In the data rows, the value 500 means zero.
Some points:
tensor([542, 552, 599, 339, 173, 901, 900, 749, 550, 478, 324, 746, 754,
        300, 593, 361, 425, 594, 689, 611, 553, 388, 611, 261, 501, 106,
        618, 595, 312, 37, 682, 496])
tensor([552, 424, 407, 476, 250, 836, 560, 472, 580, 667, 546, 416, 541,
        325, 494, 659, 574, 355, 396, 542, 564, 642, 420, 501, 390, 557,
        565, 513, 774, 815, 597, 464])
tensor([607, 531, 472, 494, 999, 633, 370, 449, 662, 531, 296, 228, 353,
        545, 404, 481, 191, 611, 443, 185, 423, 543, 526, 999, 455, 475,
        391, 998, 213, 422, 551, 253])
tensor([440, 487, 257, 562, 498, 470, 229, 224, 427, 418, 293, 654, 424,
        437, 419, 308, 696, 440, 688, 507, 337, 503, 294, 587, 823, 449,
        322, 606, 569, 402, 390, 724])
tensor([881, 277, 610, 421, 521, 932, 364, 804, 912, 921, 487, 471, 338,
        687, 452, 404, 858, 496, 356, 353, 463, 713, 388, 556, 732, 751,
        561, 316, 867, 606, 332, 522])
tensor([513, 475, 547, 438, 349, 454, 693, 473, 455, 568, 645, 322, 677,
        347, 643, 470, 657, 410, 532, 579, 649, 641, 620, 546, 555, 504,
        642, 467, 572, 453, 480, 415])
tensor([458, 311, 594, 500, 595, 343, 485, 578, 532, 648, 553, 614, 496,
        245, 591, 678, 436, 555, 335, 581, 815, 383, 717, 275, 641, 158,
        403, 538, 395, 639, 602, 594])
tensor([381, 456, 192, 676, 692, 752, 576, 604, 259, 506, 833, 512, 448,
        687, 378, 661, 425, 386, 509, 518, 491, 359, 326, 390, 450, 494,
        640, 328, 416, 260, 603, 454])
tensor([500, 506, 602, 424, 360, 473, 479, 489, 449, 552, 522, 514, 454,
        518, 540, 536, 344, 428, 416, 485, 422, 504, 574, 436, 496, 520,
        406, 427, 371, 406, 526, 518])
tensor([472, 684, 616, 375, 559, 505, 534, 561, 506, 364, 697, 377, 557,
        471, 822, 402, 465, 491, 424, 430, 511, 473, 632, 372, 571, 361,
        593, 406, 580, 551, 388, 406])
tensor([808, 584, 488, 513, 601, 693, 644, 423, 705, 638, 690, 549, 644,
        487, 599, 598, 899, 500, 498, 462, 682, 662, 631, 423, 439, 463,
        614, 442, 764, 449, 634, 575])
tensor([479, 481, 825, 612, 425, 498, 327, 704, 519, 197, 514, 284, 504,
        494, 348, 302, 380, 605, 563, 827, 544, 575, 577, 536, 415, 338,
        480, 477, 538, 450, 673, 708])
tensor([484, 520, 579, 461, 493, 464, 542, 485, 473, 453, 450, 439, 476,
        558, 470, 518, 380, 473, 463, 511, 539, 443, 607, 387, 519, 516,
        509, 398, 472, 471, 528, 502])
tensor([570, 369, 491, 458, 369, 439, 612, 535, 590, 477, 570, 650, 540,
        372, 557, 580, 374, 278, 436, 396, 557, 368, 478, 577, 471, 561,
        557, 502, 383, 520, 641, 698])
tensor([680, 462, 721, 757, 605, 526, 305, 296, 612, 564, 465, 491, 314,
        562, 323, 422, 317, 581, 634, 318, 55, 386, 819, 473, 344, 669,
        197, 450, 109, 736, 455, 306])
tensor([540, 238, 358, 228, 461, 526, 480, 442, 369, 483, 397, 662, 476,
        784, 577, 399, 546, 770, 403, 749, 465, 712, 358, 602, 549, 616,
        424, 621, 527, 590, 426, 730])
tensor([296, 417, 395, 507, 491, 572, 532, 540, 325, 513, 557, 412, 503,
        639, 580, 600, 514, 463, 402, 455, 767, 799, 433, 285, 513, 444,
        499, 400, 308, 703, 496, 461])
tensor([485, 531, 174, 453, 480, 413, 265, 407, 449, 487, 230, 482, 242,
        424, 293, 529, 567, 473, 999, 585, 264, 466, 235, 408, 999, 473,
        171, 426, 640, 379, 471, 532])
tensor([791, 497, 459, 471, 644, 800, 573, 492, 855, 797, 487, 742, 537,
        853, 523, 550, 587, 860, 500, 988, 534, 767, 500, 554, 487, 999,
        509, 589, 635, 994, 585, 618])
tensor([683, 999, 118, 663, 495, 441, 191, 876, 376, 452, 494, 687, 787,
        178, 585, 0, 254, 220, 561, 389, 358, 320, 401, 453, 391, 434,
        605, 582, 481, 872, 296, 437])
tensor([539, 761, 594, 938, 447, 421, 531, 281, 569, 736, 359, 146, 462,
        854, 467, 338, 407, 921, 685, 159, 492, 276, 694, 671, 328, 481,
        350, 739, 481, 658, 300, 471])
tensor([559, 288, 274, 312, 483, 488, 512, 318, 370, 350, 407, 673, 400,
        554, 609, 323, 496, 554, 781, 500, 563, 582, 208, 539, 472, 408,
        521, 431, 556, 509, 518, 589])
tensor([240, 235, 481, 35, 748, 253, 632, 226, 788, 645, 713, 929, 330,
        518, 0, 201, 565, 476, 728, 722, 197, 636, 395, 431, 433, 212,
        770, 803, 428, 310, 0, 594])
tensor([263, 487, 470, 515, 464, 335, 523, 452, 648, 374, 533, 307, 556,
        589, 649, 473, 552, 428, 406, 529, 554, 438, 510, 572, 515, 399,
        623, 504, 588, 528, 580, 289])
tensor([288, 812, 428, 999, 574, 443, 624, 224, 320, 234, 411, 659, 292,
        311, 386, 231, 668, 261, 592, 257, 504, 388, 324, 668, 793, 545,
        408, 678, 676, 506, 313, 782])
tensor([391, 656, 980, 436, 689, 448, 379, 668, 309, 897, 419, 699, 644,
        688, 664, 837, 672, 560, 516, 455, 351, 277, 318, 499, 516, 623,
        900, 590, 671, 480, 830, 390])
tensor([494, 468, 469, 444, 399, 350, 625, 575, 465, 446, 565, 429, 517,
        536, 543, 603, 566, 389, 437, 477, 524, 564, 452, 446, 510, 440,
        482, 518, 601, 451, 623, 444])
tensor([391, 498, 461, 525, 531, 282, 523, 553, 527, 475, 704, 347, 608,
        482, 645, 457, 517, 474, 453, 587, 491, 552, 308, 470, 433, 319,
        458, 388, 510, 495, 658, 648])
tensor([646, 483, 483, 422, 496, 637, 569, 466, 647, 592, 444, 411, 495,
        517, 484, 602, 306, 440, 421, 537, 532, 298, 511, 425, 575, 544,
        526, 318, 235, 587, 551, 594])
tensor([515, 244, 366, 476, 605, 399, 489, 386, 324, 350, 364, 562, 831,
        585, 403, 584, 454, 450, 368, 559, 492, 310, 794, 662, 382, 269,
        461, 200, 738, 298, 370, 296])
tensor([531, 551, 562, 429, 609, 563, 464, 471, 498, 452, 530, 286, 514,
        625, 431, 532, 371, 568, 358, 396, 506, 429, 527, 754, 553, 486,
        421, 822, 361, 407, 461, 268])
tensor([543, 577, 655, 508, 634, 572, 270, 353, 478, 524, 290, 317, 247,
        536, 390, 399, 449, 430, 504, 583, 331, 486, 629, 521, 167, 509,
        215, 641, 320, 363, 387, 344])
tensor([547, 456, 417, 508, 466, 530, 602, 566, 559, 520, 492, 457, 508,
        443, 436, 562, 549, 507, 458, 448, 458, 803, 387, 379, 522, 666,
        436, 403, 615, 592, 606, 550])
tensor([517, 456, 351, 530, 591, 423, 483, 486, 666, 627, 492, 500, 524,
        282, 894, 730, 543, 524, 185, 491, 445, 573, 319, 529, 315, 409,
        344, 367, 532, 265, 264, 433])
tensor([295, 590, 578, 455, 327, 441, 324, 744, 406, 341, 198, 659, 303,
        531, 266, 879, 439, 519, 639, 472, 348, 675, 717, 479, 221, 399,
        323, 384, 364, 504, 714, 634])
tensor([444, 371, 633, 435, 385, 473, 635, 414, 417, 496, 666, 347, 658,
        393, 710, 448, 572, 329, 611, 597, 625, 608, 707, 606, 572, 541,
        660, 536, 493, 466, 408, 382])
tensor([465, 470, 644, 536, 401, 384, 540, 518, 479, 361, 623, 436, 547,
        519, 607, 533, 480, 491, 528, 537, 630, 501, 616, 373, 516, 597,
        597, 474, 636, 293, 436, 402])
tensor([440, 402, 429, 443, 424, 498, 535, 606, 296, 420, 609, 630, 527,
        440, 636, 687, 457, 468, 437, 477, 557, 481, 577, 601, 440, 441,
        581, 640, 604, 492, 648, 823])
tensor([388, 567, 504, 515, 563, 439, 740, 746, 502, 410, 736, 688, 629,
        657, 398, 550, 678, 595, 410, 386, 569, 345, 521, 466, 644, 499,
        513, 364, 389, 360, 642, 501])
tensor([347, 621, 567, 464, 397, 444, 308, 360, 504, 434, 543, 645, 703,
        368, 518, 553, 393, 413, 576, 370, 738, 462, 239, 576, 402, 660,
        362, 414, 503, 430, 406, 540])
tensor([415, 538, 491, 515, 476, 363, 289, 371, 511, 602, 322, 348, 231,
        429, 312, 334, 456, 549, 257, 475, 379, 433, 681, 286, 419, 457,
        498, 320, 521, 548, 739, 506])
tensor([406, 454, 352, 457, 401, 351, 582, 590, 368, 357, 499, 439, 504,
        285, 583, 512, 666, 506, 395, 551, 493, 92, 510, 401, 413, 953,
        476, 449, 413, 848, 543, 530])
tensor([663, 535, 535, 708, 202, 310, 432, 458, 534, 249, 616, 508, 435,
        526, 546, 737, 420, 622, 395, 586, 617, 434, 315, 352, 502, 545,
        820, 455, 395, 299, 386, 412])
tensor([517, 410, 562, 433, 421, 377, 650, 493, 416, 512, 535, 404, 567,
        362, 583, 492, 511, 278, 493, 555, 576, 763, 603, 465, 543, 612,
        577, 528, 491, 495, 568, 393])
tensor([497, 519, 711, 551, 594, 603, 577, 571, 293, 382, 379, 422, 407,
        557, 391, 471, 425, 756, 620, 325, 534, 447, 491, 699, 495, 542,
        469, 452, 452, 560, 437, 269])
There is one direction along which these points spread out most. Take the direction at right angles to it along which they spread out most. Go by this last direction. Where along it does each point below lie, from 0 to 99? The average is 50, and the first point in the table lies past the average. One standard deviation of the points above along it is 16.
tensor([646, 483, 483, 422, 496, 637, 569, 466, 647, 592, 444, 411, 495,
        517, 484, 602, 306, 440, 421, 537, 532, 298, 511, 425, 575, 544,
        526, 318, 235, 587, 551, 594]) 45
tensor([440, 487, 257, 562, 498, 470, 229, 224, 427, 418, 293, 654, 424,
        437, 419, 308, 696, 440, 688, 507, 337, 503, 294, 587, 823, 449,
        322, 606, 569, 402, 390, 724]) 58
tensor([391, 498, 461, 525, 531, 282, 523, 553, 527, 475, 704, 347, 608,
        482, 645, 457, 517, 474, 453, 587, 491, 552, 308, 470, 433, 319,
        458, 388, 510, 495, 658, 648]) 61
tensor([791, 497, 459, 471, 644, 800, 573, 492, 855, 797, 487, 742, 537,
        853, 523, 550, 587, 860, 500, 988, 534, 767, 500, 554, 487, 999,
        509, 589, 635, 994, 585, 618]) 0
tensor([465, 470, 644, 536, 401, 384, 540, 518, 479, 361, 623, 436, 547,
        519, 607, 533, 480, 491, 528, 537, 630, 501, 616, 373, 516, 597,
        597, 474, 636, 293, 436, 402]) 59
tensor([515, 244, 366, 476, 605, 399, 489, 386, 324, 350, 364, 562, 831,
        585, 403, 584, 454, 450, 368, 559, 492, 310, 794, 662, 382, 269,
        461, 200, 738, 298, 370, 296]) 65
tensor([540, 238, 358, 228, 461, 526, 480, 442, 369, 483, 397, 662, 476,
        784, 577, 399, 546, 770, 403, 749, 465, 712, 358, 602, 549, 616,
        424, 621, 527, 590, 426, 730]) 33
tensor([881, 277, 610, 421, 521, 932, 364, 804, 912, 921, 487, 471, 338,
        687, 452, 404, 858, 496, 356, 353, 463, 713, 388, 556, 732, 751,
        561, 316, 867, 606, 332, 522]) 0
tensor([479, 481, 825, 612, 425, 498, 327, 704, 519, 197, 514, 284, 504,
        494, 348, 302, 380, 605, 563, 827, 544, 575, 577, 536, 415, 338,
        480, 477, 538, 450, 673, 708]) 57
tensor([517, 410, 562, 433, 421, 377, 650, 493, 416, 512, 535, 404, 567,
        362, 583, 492, 511, 278, 493, 555, 576, 763, 603, 465, 543, 612,
        577, 528, 491, 495, 568, 393]) 53
tensor([288, 812, 428, 999, 574, 443, 624, 224, 320, 234, 411, 659, 292,
        311, 386, 231, 668, 261, 592, 257, 504, 388, 324, 668, 793, 545,
        408, 678, 676, 506, 313, 782]) 73
